In the rows, zero is written as 128.
The rows of Z fall into several groups, which share some directions, and each row is roughly a mix of its group's hidden directions.
Z (140 x 15):
[[109 103 126 136 101 100 166  70 108  98 141 123 134 126 113]
 [158 148 119 106 119 112 117 116 107 126  76  97 164 101 149]
 [125  94 114 111 142 126 107  87  86 167 145 127  91 133 115]
 [125 114 148 130  84 134 121  67  83 117 130 117 131 117 145]
 [117 161 157 120 132 159  89 140 158 123 133 165 115 106 164]
 [129 161 115 153 158  95 141 156 136 148 121 115 142 181 107]
 [134 141 136 131 138 106 159 180 120  86 155 120 153 100 150]
 [139 127 105 117 113 190 118 165 130 152 121 139 134 101 163]
 [130 114 104 128 126 109 171 127 101 159 116 115 184 108 149]
 [157 104  88  96 120 141  76 142 151 126 112 119 102 112 119]
 [119 102 169 164 131 143  93  91 138 157 139 126 124 164 120]
 [102 152 121 148  90 182 147 115 149 110 130 157 107 149 125]
 [141 139  84 170 129 147 131 134  94 110 148  90 142 154 149]
 [120 110  85 120 119 167  93 112 127 120 162 147  90 112 149]
 [ 95 146 139 135 157 106 105 132 157 158 162 172 112 150 134]
 [ 96 132 125 132  98 155 164 145 171 142 132 176 124 140 115]
 [131 160 137 132 184  92 128 126 111  91 140 112 140 104 154]
 [107 110 151 151 113 173 139 102 116 158 143 142  98 164 106]
 [116  87 160 151 146  81 128 112 158 114 156 125 133 143 101]
 [113 102 109 165 172 108 144 100 172 130 131 125 157 141 116]
 [141  62  99 109 119 146 115 102 135 115 129 117 119  88 123]
 [124 159 129 144 159 125 104 113 108 100 154 119  77 163 113]
 [112 138 131 172 117 153 170 157 160 135 131 137 153 166 119]
 [134 119 143 133 156  72 100 115  90 117 167 104 116 138 128]
 [109 169 128  96 149 149 119 108 111 152 117 166 107  98 158]
 [135 139 116 149 156 142 179 176 138 150 109 116 158 145 116]
 [122  65 163 124 136 135 112 119 148 167 141 141 109 130 100]
 [137 171 134 106  87 143 143 114  94 133  78 123 144 117 143]
 [137 115 145 147 115 147 140 134 107 104 144 110 173  90 177]
 [115 108 129 126 143 142 169 166 141  90 172 146 112  99 125]
 [129 164 123 136 199 101 144 149 134  97 135 119 127 123 129]
 [161 104 123 105 146  97 117 146 115 143 106  97 167  90 145]
 [132 120 104 122 130  72 148 165 115 141 148 121 173 115 149]
 [124 100  74 145 116 107 131  78 123 130 129 109 127 159 104]
 [132  92 110 171 170 115 130  99 152 125 128  97 155 147 114]
 [151 122  99 141 119 160 100  99  92  94 133  90 123 117 154]
 [107 108 149  92 106 112 108 109 147 112 151 169  94  97 124]
 [140  73  92 154 139 173 127 109 123 122 142 100 138 113 140]
 [118 100 125 153 127 124 116 109 121 114 173 122  85 171  95]
 [138 139 118 123 124 137 152 139 125  53 133 112  92 123 100]
 [124 169 154  95 135 120 109 160 157 133 112 161  91 134 108]
 [159 131  93 108 103 101 137 165 125 117  99 100 167 109 136]
 [119 106 141 110 140  99  95 105 154  85 156 144 106  92 133]
 [141 150 112 130 130 149 155 137  68 168 107 105 148 136 143]
 [112 150 143 126 152  96 131 137 186  82 132 153 128 112 124]
 [129 123 168 144 187  93 116 115 139  96 144 112 115 132 109]
 [156 137 132  96 121 166 136 172 130 134  85 122 139  90 137]
 [134 121 122 134 152  98 194 134 117 120 108 102 165 122 109]
 [141 175 169 117 146  94 131 172 141 127  98 124 145 134 122]
 [166 116  84 126 141 142 113 180 129 130 120  95 150 113 146]
 [120 139 114  99  85 104 122  89  85 116 135 137 129  99 158]
 [122 142 157  99 133  97 118  96 123  87 127 139 128  76 151]
 [146 105  71 136 129 187 113 120 114 124 130 107 114 119 141]
 [112 117 102 153 147  97 137 132 181 105 149 136 122 160  95]
 [144 120  72 125 107 152 171 144  96 140 111 104 130 141 110]
 [130 101 122 154 128 118 148  81 121 158  97 101 169 148 116]
 [107 122 150 141 154 140 118  77 123 118 147 137  77 150 101]
 [103 161 156 130 126 120 153  77  85 137 124 139 108 152 115]
 [ 97 121 126 107 124 138 145 142 170 150 137 183  97 129 103]
 [107 170 141 156 142 119 139 129 185 124 107 149 153 155 125]
 [137  67 134 143 149 180 120 112 152 144 120 116 122 120 110]
 [122 150 122 120 136 116 174 177 157  82 136 141 121 119 110]
 [134  97 148 144 164 122 111 138 165  93 150 121 151  90 150]
 [133 161 117 124 171 111 148 146 131  71 133 118  97 128 104]
 [128 154 128 120 189  83 105 123 155 120 119 130 107 141 105]
 [110  98 137 155 140 124  88 113 142 149 177 142 104 162 122]
 [105 171 133 121 113 160 164 112 157 123  88 162 123 127 118]
 [114 112 113 122 108 156  80 104 146 112 160 156  89 117 143]
 [125 191 146 118 138  93 134 147 156 108  96 139 129 143 112]
 [116 119 158 122 104 115 112 144 148 194 123 158 154 139 137]
 [124 169 149 114 163  74 125 115 112  87 135 125 108 123 122]
 [140 136  94 115  90 107 154 149 106 167  99 116 165 141 128]
 [161 135 136 106 133  96 136 140  84 149  89  87 150 126 118]
 [128 119  66 136 117 128 178 115  92 126 129 108 130 144 111]
 [134  86 149 163 114 126  84 133 160 144 149 117 134 166 117]
 [152 152 164 133 110 126 118 151 166 100  80 109 144 140 109]
 [139 100  96 162 172 130 127 118 129 128 136  96 171 116 156]
 [117 118 136 165 169 112 101 123 182 149 134 133 144 160 120]
 [112 127 135 145 104 141 127 117 122 151 144 139  89 189  90]
 [133 110 156 143 135 133  96 169 191 122 138 138 149 119 141]
 [112 112 174 102 127 119 125  74 121 159 106 148 109 120 106]
 [156 131 123 132 113  91 142 163 149  90 104  93 162 132 111]
 [142 137 120  97 111 174  95 102  95 137 105 127 100 101 147]
 [123  95 129 109 114 117  85 106 153  91 157 144  92 105 124]
 [123 152 148 137 126 180 132  79  89 113 115 123 117 113 151]
 [139 132 122 116 158 139  85 136 184 125 101 134  96 137 100]
 [109 127 156 135 132  76 142 146 137 177 140 148 163 148 129]
 [138 132 116 104 113 120 113 114 135  79 120 122  72 135  85]
 [132 112  95 158 109 204 127 116 131 119 130 118 117 139 133]
 [113 162 144 114 113 137 170 188 126 146 135 161 122 135 124]
 [124  91  89 152 177 130 106 135 158 140 164 128 118 141 124]
 [105 114 140 162 149  93 126  90 120 167 150 130 143 168 123]
 [158 131 118 131 128  79 125 137 133  76 111  83 147 130 112]
 [134 162 143 125 153 183 119 129 151  95 101 132  90 122 116]
 [126 123 140 121 119 160  86 117 143 191 105 149 140 124 152]
 [116 138 102 118  79 184 131  94 115 134 113 148 107 125 137]
 [124 115 140 178 164 134 122 109 117 114 163 104 110 170 111]
 [117 117  88 169 108 175 138 118 112 123 163 123 118 159 136]
 [150 111 148 135 120 129 113 132 137  63 136 101 146  89 150]
 [124 134 145  98  70 148 129 172 136 155 125 162 116 126 126]
 [138  73 111 128 160  87 110 117 160 114 140 110 126 122 101]
 [110 117 119 117 126 181 139  96  88 155 143 150  95 113 140]
 [148 131  99 113  87 134 147 170 127  90 123 113 102 141  94]
 [113 151 146 150 137  79 110 122 150 145 133 135 127 185 105]
 [114 176 126 116 115 122 127 133 128 126 125 150  77 172  94]
 [152 122 104 120 124 180  98 115 123  88 117 108 110  93 148]
 [131  97 114 122 112 113  80  64 114 152 120 118 128 131 133]
 [145 105 119  93  62 140  94 141 122 119 131 132 117 101 142]
 [106 110 127 164 166 120  96 112 146 144 178 141 117 155 136]
 [137 108  78 143 141 149 155 176 128 141 145 117 159 117 150]
 [140 151  94  82 126 102 116 174 118 106 141 136  97 108 129]
 [127 171 114 105 147 102 151 113 132  94  93 131 149  88 145]
 [132 131 110 111 113 143 181 146 108 149  99 128 169  94 147]
 [142 105 115 143 125  75  97 141 144 153 133 108 176 142 142]
 [133 133  97 118 137 141 147 202 161 137 131 142 119 134 112]
 [112 140 165  97  92 123 143 131 152 161  93 167 136 121 116]
 [128 166 126  81 106 127 109 121  97 113 123 146  75 116 124]
 [134 106 157 143 136 127  89  83 121 174 107 112 155 135 142]
 [142 111  98 127 177 113  72 117 116 158 141 111 121 129 143]
 [113 155 178 151 159 131 167 167 135 135 140 142 151 132 138]
 [131 120 100 127 130 171 114 151 131 188 121 140 151 116 164]
 [141 153 155 126 143 127 164 114 125  91  81 105 158  99 129]
 [110 189 116  99 141  96 124 141 133 158 114 165 127 130 142]
 [130 116 114  85 139 114 139  92 121 131  95 133 141  68 140]
 [112 179 136 119 126 118 171 145 161 118  92 155 151 121 126]
 [129 154 159 113 142 144  98 126 171 116  98 144  87 138  98]
 [116 108 123 137 149  77 156 117 167  85 139 128 136 126  98]
 [122  92 143  96 101 142 136 119 141 184  98 153 138 107 118]
 [133 118 108 128  83 134 101 156 135 140 145 131  92 176  98]
 [133 186 149 113 119 124 109 140 151 105  95 137  97 152 103]
 [137 127  76 129 108 197 131 131 137 118 110 126 124 112 143]
 [111 156 162 119 116 154 140 138 174 135  98 166 110 141 102]
 [127 111 149 132 171 146 127 120 145  78 147 128 123  77 147]
 [139  80  93 131 139 158 117  85  93 143 135 104 120 114 135]
 [141 169 165 133 157 117 110 168 147 129 110 121 112 164 102]
 [137 141 168 121 145 171 136 123 144  89  98 126 130  82 140]
 [152 164 133 164 133 165 118 129 110 121  99  87 134 166 128]
 [134  63 102 145 108 163 121 147 145 132 160 123 140 115 140]
 [124 146 135 122 167 119 107  77  95 117 130 120  80 140 112]
 [120 172 162 143 152 127  93 164 147 149 142 149 121 158 142]]

Each list below has two rows that fit no group; the rest each fit one group, if only roughly. Name those rows in the order they come.
    J393: [123 141 110  85  71 129 156 120  93 148 105 146 120 116 124]
    J196: [132 122 109 109 143 137 122 116 104 147 125 130 158  73 181]
    J931: [121 130 152 145 131 153 182 122  79 151 127 120 161 117 150]
    J621: [ 93 144 145 161 161 125 141 138 163 112 171 161 121 144 132]
    J960: [120 125 124 106 123 174 143 141 122 167 119 157 143  84 165]
    J158: [156  87 111 133 122 139  98 128 157  74 130  97 126 105 125]
    J858: [128 104  86 166 114 163 160 143 138 118 143 116 167 126 150]
    J708: [116 136 123 132 138 163 144 103 141 133 108 138  81 164  78]
    J327: [ 99 165 128 135  96 127 120 116 111 170 141 161 114 173 134]
    J244: [113 139 157 143 146 135 113  60 132 144 103 131 111 156 107]
 : J393, J327
    J934: [138 158 117  99  87 172 108 161 140 140 100 149 110 122 137]
    J74: [136 131  77 121 121 159 140 103  83 156 106 113 142 115 152]
    J949: [ 89 132 136 126 106 141 144  93 144 178 118 176 134 137 131]
    J60: [114 146 147 120 163  58 105 107 128 155 133 140 136 138 130]
    J869: [107 161 191 129 119 130 130 148 111 126 160 158 122 123 155]
    J458: [143 138 110 104 167  87 138 169 152  93 122 121 131 100 119]
    J804: [137 126 145 139 113 118 180 123  92 151  98  99 164 146 110]
    J80: [121 140 130 103 129  99 102 149 165 170 114 158 107 156  98]
    J752: [124 131  96 150 158 170 161 156 127  97 158 128 131 106 153]
    J45: [113  68 138 161 135 154 131 136 149 137 179 138 126 133 127]
    J81: [101 131  89 150 127 123 152 130 129  88 186 146 117 131 142]
    J544: [115 138  92 110 151  83 125 124 112 189 130 144 131 145 128]
    J675: [127 146 122  95 117 109 128 198 137 157 139 158 129 119 139]
    J659: [126 146 156 127 134 168 142 172 176  96 121 149 120 108 127]
 : J949, J752
    J310: [159 107 129 128 133 107 120 113 115 108 102  82 174  95 147]
    J96: [112 106 109 115 122 160  89  89 131 159 140 158 111 106 156]
    J747: [140 112 125 120 132 151 131 168 157  68 146 127 112  91 129]
    J479: [108 130 157 168 104 167 143 115 121 168 133 138 139 171 129]
    J331: [116 144 123 138 174  80  99 140 160 106 163 140 116 139 130]
    J703: [118 109 202 140 122 146 143 157 158 124 141 147 133 121 121]
    J514: [123 144 184 144 151 149 109  71 125 129 100 124 125 131 130]
    J570: [106  84 150 132 147 136 125 105 163 120 156 153  90 128  96]
    J363: [136 120 130 119 109  84 169 119 125 139  87 110 176 125 111]
    J941: [133 110 103 108  69 129 136 128 105 131 130 130 160  92 163]
 : J96, J363
    J73: [102 156 164 117  97 114 165 127 102 152 131 157 111 155 106]
    J726: [124 115 150 112 106  58 101  91 118 125 137 126 121 140 111]
    J709: [124 124  99 176 141 140 164 115 107 118 144  99 130 173 109]
    J399: [112 153 111 123 135  89 135  81  87 170 117 131 139 147 134]
    J517: [106 148 118  99  68 119 123 145 134 124 150 174 113 120 143]
    J402: [143 137 188 120 169  98 110 141 154 106 108 116 128 117 112]
    J644: [137 171 152 156 160  97 130 154 118 123 127 103 135 174 115]
    J531: [108 142 150 123 160 163 157 172 145 144 145 167 108 117 128]
    J843: [139 111 133 155 147 117  79 133 138 179 131 112 138 172 124]
    J245: [147 114 137  95 129 153  84 167 152 111 133 137  92  97 128]
    J31: [143  99 164 142 134 166 102  79 113 127 110 101 138 108 143]
    J771: [137 128 143  90 118 155 123 137 157 108  96 145 130  68 143]
    J866: [156  99 119 124 120 115  59 111 123 129 127 100 142 111 155]
 : J709, J531
    J378: [134 108 124 163 157 153 148 119 165  89 120 105 118 147  89]
    J204: [131 148  84 106 123  83 144 129  83 138 130 121 153 111 156]
    J533: [134  93 123 104  86  99  80 125 146 169 123 139 132 134 122]
    J842: [136 128 106 124 153  90 134 160  99 187 132 116 145 152 124]
    J562: [147 101  78 131  99 111 119 130 148 138 106 107 179 120 142]
    J506: [121 128 140 151 140 127  74  93 107 168 147 125 117 165 140]
    J18: [146 135 135 126  68 146 131 194 134 119 129 125 140 136 132]
    J477: [104 161 110 140 131 129 198 146 114  99 150 143 128 132 127]
    J555: [130  99 115 126 155 116  91 122 127 146 154 130 155  88 178]
    J263: [112 149 138 107 140 139 109 139 145 194 112 169 111 142 124]
 : J562, J18
    J483: [133 156 126 149 144  97  80  99 115 112 137 105 108 172 122]
    J346: [123 134 173 165 142  96 139 120 123 157 122 112 169 165 124]
    J222: [131  99 172 118 159 126 115 104 169  98 113 129 124  90 115]
    J993: [143  93  95 157 147 172 132 111 144  88 128  96 121 124 116]
    J379: [128 132  79 145 139 169 167 112 109  98 129 111 102 141 109]
    J974: [132 151 111 140 107 138 135 182 124 178 124 132 145 170 130]
    J54: [118 157 168 157 135 134 143 155 167 136 113 138 133 173 102]
    J631: [137 150 121 122 164 126  87  69 111 109 108 110 110 116 140]
    J238: [110 106 141 129 147 175 104 128 144 136 166 163  96 106 147]
    J942: [118 129 118 109  77 160 174 163 131 139 122 156 140 108 136]
    J952: [122 155 122 149 172  87  96 113 116 159 140 121 133 167 136]
    J283: [151 112 131 120 114 140 156 203 142 131 119 115 132 134  99]
    J467: [126 126 116 146 152  86  83 124 118 146 165 119 111 172 123]
    J292: [151  93 113 110  97 123  87 155 141 123 138 121 151  90 161]
    J203: [108 136  92 150 145 125 156 119 126  71 174 133 117 122 140]
 : J483, J942
    J626: [131 147 102 118 132  78 135 183 160  99 141 134 131 134 116]
    J442: [145  96  78 124 135 149  78 109 149 159 109 117 128 126 133]
    J255: [134  88 151  82  99 119 129  96 114 120 113 131 107  89 107]
    J573: [147 118 149  91 125 178 121 118 122 130  85 125 106  88 121]
    J266: [111 142 134 136  63 151 123  92 108 143 126 143 112 163 125]
    J154: [143 150  92 114 105  83 150 168 128 102 119 112 130 148 101]
    J90: [128 123  85 139 178 121 113 134 161 172 117 129 129 157 111]
    J935: [125 157 106 105 119 120 158 186 158 129 113 153 150 107 138]
    J704: [152 119 118 113 124 107 113 171 136  76 146 111 139  87 149]
    J749: [142 167  92 137 109 152 150 171 133 126 100 118 164 130 151]
    J447: [138 144 125 118 109 126 133 196 180 109 117 140 132 130 114]
 : J255, J573
    J947: [129 113 142 108 143 148 109 171 154 103 162 151  93  94 133]
    J973: [126 131  71 142  96 151 151 148 119 122 143 128 161 117 167]
    J639: [110  94 140 104  84 148 145 143 131 163 144 167 133 100 141]
    J851: [144 120  72 142 149 122 152 140 137 150  99  99 149 157 102]
    J303: [134 147  81  94 108 112 149 103 100  91 107 120 121 100 130]
    J424: [140 145 170 147 170 112 132 139 128 154 101 105 138 166 100]
    J217: [125 117 102 134 107 168 160 155 123  78 163 131 111 109 135]
    J132: [134 130 125 137 138 170  92 109 116 156 121 126 153 102 184]
    J315: [135 157  89  97  94 158 121 115 112 100 105 133 113  96 151]
    J7: [126 142 150  90  67 136 129 159 125 120 129 155  94 124 114]
    J891: [134 124 117 176 151 173 130 152 155 101 146 110 117 160 115]
    J834: [110 149 146 158 108 158 133 151 158 139 137 151 111 181 108]
    J551: [141 140  93 114 161 116  94 150 113 147 138 124 147  98 177]
    J332: [120 153  72 147 123 104 158 154 106 114 162 124 142 150 143]
    J696: [143 102 102 147 147 102 143 117 137 153  99  93 156 160  95]
 : J639, J217
    J2: [149 134 140 126 111 149 141 113 150  74  78 103 135 110 110]
    J862: [148  69 121 146 121 131  99  96 107 138 137  90 152 120 143]
    J525: [128 170 130 118 129 154 167 158  96  84 138 130 108 107 139]
    J299: [131  81  95 121 156 156 149 114 163 127 109 128 142  87 123]
    J539: [122 113  61 129 106 150 133 110 120 102 151 132 130 102 158]
    J707: [119 165 146  91 140  90 104 158 131 165 127 162 121 123 140]
    J795: [143 178 129 108 123  96 124 138  76 153 104 111 126 153 125]
    J784: [100 156 129 129 124 118 170 140 163  75 143 161 125 115 126]
    J864: [137 165 147 138 127 108 147 119  81  95 123 100 160 114 160]
    J171: [103 148 134 129 159  79 148 122 125 168 133 148 121 166 101]
 : J2, J864
